Each named move below is a turn or a mirror, shown by a few rows before and after it. Which moves, in which order, take the first row of each later pair to the second? The first pair is answered.
N:
[  1 -13  15  10 -12 -10   7 -10  11 -10 -24   4   5  -1  17  25] -> [  0 -14  13  19 -17   0  13  -9   3  -9 -29   4   7  -8   9  22]
[  3   5   1  -8  11 -18  -8 -13  11 -30 -21   5  -5  32   3  40] -> [  9   4  -6  29 -18  20  17  -3 -30 -26 -35  -9  -3  -8 -19   8]
[  6   5 -18   2  10  12  -2  -1 -16  10  21 -11   8  -6 -20   2] -> [  3   5 -14  -8  19   0  -8  -6  -5   8  24  -7   9  10 -11   8]
[  6 -22   4   1 -14  20  -4  -7   3 -24 -24   1  10   3  -3  42] -> [  6 -23   5   3 -18  21   1  -5   3 -27 -24   1  13   4  -8  42]
E:
[-23 -39 -17   3   6  29 -21  13   8  28  -4   1  32 -12  -5 -19] -> [-23 -40 -17   9  -1  34 -16  14   1  26  -9  -2  27 -18  -9 -19]
[-10  -7 -14  21  -7   0  23 -10   7   9  -6 -20   6  -6 -15 -13] -> [-11  -6 -10  18  -8  -9  19  -9  14  11  -3 -14  10  -6  -6 -14]
[ -8 -15   6  18 -13   3  -5   7  -2  -2 -23   4  18  -3   3  -5] -> [ -9 -14   5  14  -9  -7  -8   3   5   0 -23   5  16  -3   9  -6]
G:
[ -7   8 -35   6 -11  -2   6  22  -9  22  10  13  21   1 -15 -21] -> [  8  14 -23  20 -23   6  27  13 -21   3  -3  11  11   3 -21 -10]
[  8   8   5 -15   9 -10  -2   3  -1  -4  13   5 -12  13  -2   0] -> [  8   1   1 -10   9   4  -3   3  -5  -7  10   4 -12  14  -8   7]
[  6  -8   8   8   0  12   4   3  -5 -12   4 -10  -7  17 -13  28] -> [  2  14  14  -6   4 -29   6   2  19  -2  10  -8  -5   8  12   4]
[ 16 -19  -2   8 -14   4  -8   1  -7  14  -5   1   6  -1   8  27] -> [ 18  -7   3   9 -17 -20  -4   1   4  12  -2   0   4  -5  20  15]
Then:
Between the rows of a pair lie 2 to 3 moves.
[ -4   1  -1   4  -9 -17   1   1   9   3  -4   4   8 -11  14  -8] -> [  1  -1   5   8 -11  -3   8  -6   2 -13 -13   4   0  -1   6  11] => G then N then G
[  8   2  22  -8  12 -12   8   8   2  -7   7  12 -22  12  -5   1] -> [  5   6  20   0   1  -4  15  16  -7   2   7   7 -21  -5 -12 -21] => G then N then G
[ 13   7  -1  10   2  -1  13  19 -14   3   7 -21  11 -25   7 -27] -> [  5 -14 -10 -17  28  -5 -19  16   9   5  15 -12  14  11  16   8] => E then G then N
[  2  -9   4 -12  15  -9  -9  -5  15   6   8   9  -1   7   4  11] -> [  6   3   4  11  -9  -4  11  -1  -1  10   1   0   2 -21  -4 -15] => N then G
[ 13  -2   8  19 -10  10  22  -9 -17 -21  -9  -4 -11  11  -8   8] -> [  5   1  -6  21 -13  18  16   7 -21   3  -4  -8  -1 -10 -12 -28] => N then G then N
[ -6 -18 -14   7  -5  30  -1   2  -8   9  -6  -1   7  -3  -9  -5] -> [ -3   2   4   1  -8 -18   6  -1  15  10  -7   3   5 -15  15 -18] => E then G then E
[ -8  19   7  -1 -11 -28  15  -2  30   1  -3   0   3  -2  21  -7] -> [  1   4   4  23 -25  22  27  -1  -2  -3 -18  -9   2 -10  -7   1] => N then G then G
[  7   9   0  12 -12   2  12   2  -8   7  -6  -4   0 -22 -10 -19] -> [  3 -16  -4  -9   8  14 -14  -4   2  -3   0   4   4  16 -14  21] => N then G
[ -2 -14  -7  11  -5  20   2   3  -6   2 -11   3  -2   5  -3  16] -> [ -6   2  -3  -5   1 -18  -3   3  16   8  -3   4   2  -1  19  -3] => E then G then E
[ -9  -9 -10   1  -1   2  -8   4   1  19  -4  -2  14 -12   1 -10] -> [ -8  -4   5   1  -7 -18   2  -7  13  -1 -12   4   7   0  16  12] => G then E then N
[-11  -4  10  -4   0 -23   0  -8  22  -8 -10   2   8   7  17  19] -> [-11   5   7  14 -16 -19  17  -2  12  -6 -15  -4   7 -17  12  -9] => G then N then G
[-15 -13   0  -9  16  12 -18 -14  -1   0  -8   4  10  23  21  36] -> [ -7 -15  -3   8   3  44  -2 -13 -24  -1 -14  -3   2  10   0  26] => E then N
[ -2   9   6 -16  11 -19  -9   3  34  15 -10   5   2  -4   7  -6] -> [ -1   7   3   1  -1  -8   1   6  18  19 -16   0   3 -25  -2 -23] => N then E
[  1   8   0   5  -7 -15   2   3   5   7  -4   1  11 -10   0 -17] -> [ 11  -3   4   9  -5   0   6  -8   3 -14  -9   3   2   9  -5  15] => G then N then G
[  4 -14   4  10  -6  38   5  -5 -18 -13 -10  -4  -2  10 -15  16] -> [-18 -13  -8  -4  12  21 -23  10  -1  24   4  -2  17  -3  -1 -26] => G then N then G
[  9   5  -8  -1   3  26  -6   5  -2  22   2  -8  -1  -8 -10  -6] -> [16  4  3 -4  3 17  1 -6  4 -1 -7 -2 -9 12 -3 26] => E then N then G
[ -6 -25   2  -4   3   8   8  -2  13 -12 -23  16  -9  -4 -11  31] -> [ -2 -15  15  -2  -4  -7  18  -6  14 -15 -24  16 -14  -7  -3  26] => G then G then G
[ -5 -15  -8   1  -3  35   3   3 -12  14  -3  -9 -15   3 -17 -10] -> [-10  -1   7 -23  13 -19  -6  -3  22   6   6  -3 -18  19  11  -3] => N then G then G
[  8  18   7 -23  20 -39  10   6   4  -7  28  -1 -15  12   4   6] -> [ 17  25  13   1  -2 -27  30   7 -15 -12  13 -10 -18 -11  -7  -9] => G then N then G
[ -7   4  -2  10  -5   1  -2   9  -2  17   6  -7  10 -28   3 -22] -> [ -6   0   5  -8   7 -21 -15   1  22   6   5   2   6   0  20   9] => G then E then N
[  8  14  -4 -18   6  -8 -14  -9  22   5   4   1 -12  11   3   1] -> [ 11  10 -11  -1  -6  26  -6  -4  -2   4   0  -7 -12  -3 -14  -8] => E then N
[  0   6 -23  -6   9  22  -9  11 -25  14  12 -11   6  -8 -16 -26] -> [ 11  25   4   7 -15 -15  25  -5 -19  -9  -1 -13  -8 -21  -2 -24] => G then E
[  3   1 -15  14 -10   9   6  -3 -14   9   6  -3  -7  -7 -17  -5] -> [ -5  -1 -18  -4   9 -10 -16   0   7  16  14   3  -3   9  -4   1] => G then G then N
[-12   0  -9  -9   8  -7 -15   2   8  19  14  -5  11   0   3 -21] -> [  2  -8   2  -2   2  13  -1 -12  -6 -12   5   0  -2  23  -9  25] => G then N then E
[  4  32   2 -10  21   8   9 -12 -13 -33  33 -17 -21  21  -3  23] -> [ -4  22  -7 -17  30  17  -3  -7 -12 -23  37 -15 -12  28  -8  21] => G then G
[  1   8   7  11  -6 -33  21   3  -2 -13 -19   9 -24  17  20  -6] -> [  2 -15  -9  25 -10  17  17   7 -23 -11 -26   6 -18  20  -7   3] => N then G then G
[ -8 -12   6  32 -21  19  12  -7  -8  -1 -22  -7   9 -27  -6  -2] -> [-10 -21   9   1   6   2 -11 -15  20 -13 -14   6   5  16   8  37] => N then G
[ 14  22   5   9  -8  -1  25   6 -17  -6  14 -10 -11 -23  -7 -24] -> [  3  -8  -9 -19  27  20 -17   6  -1   0  25  -2  -3  18 -10  14] => N then G
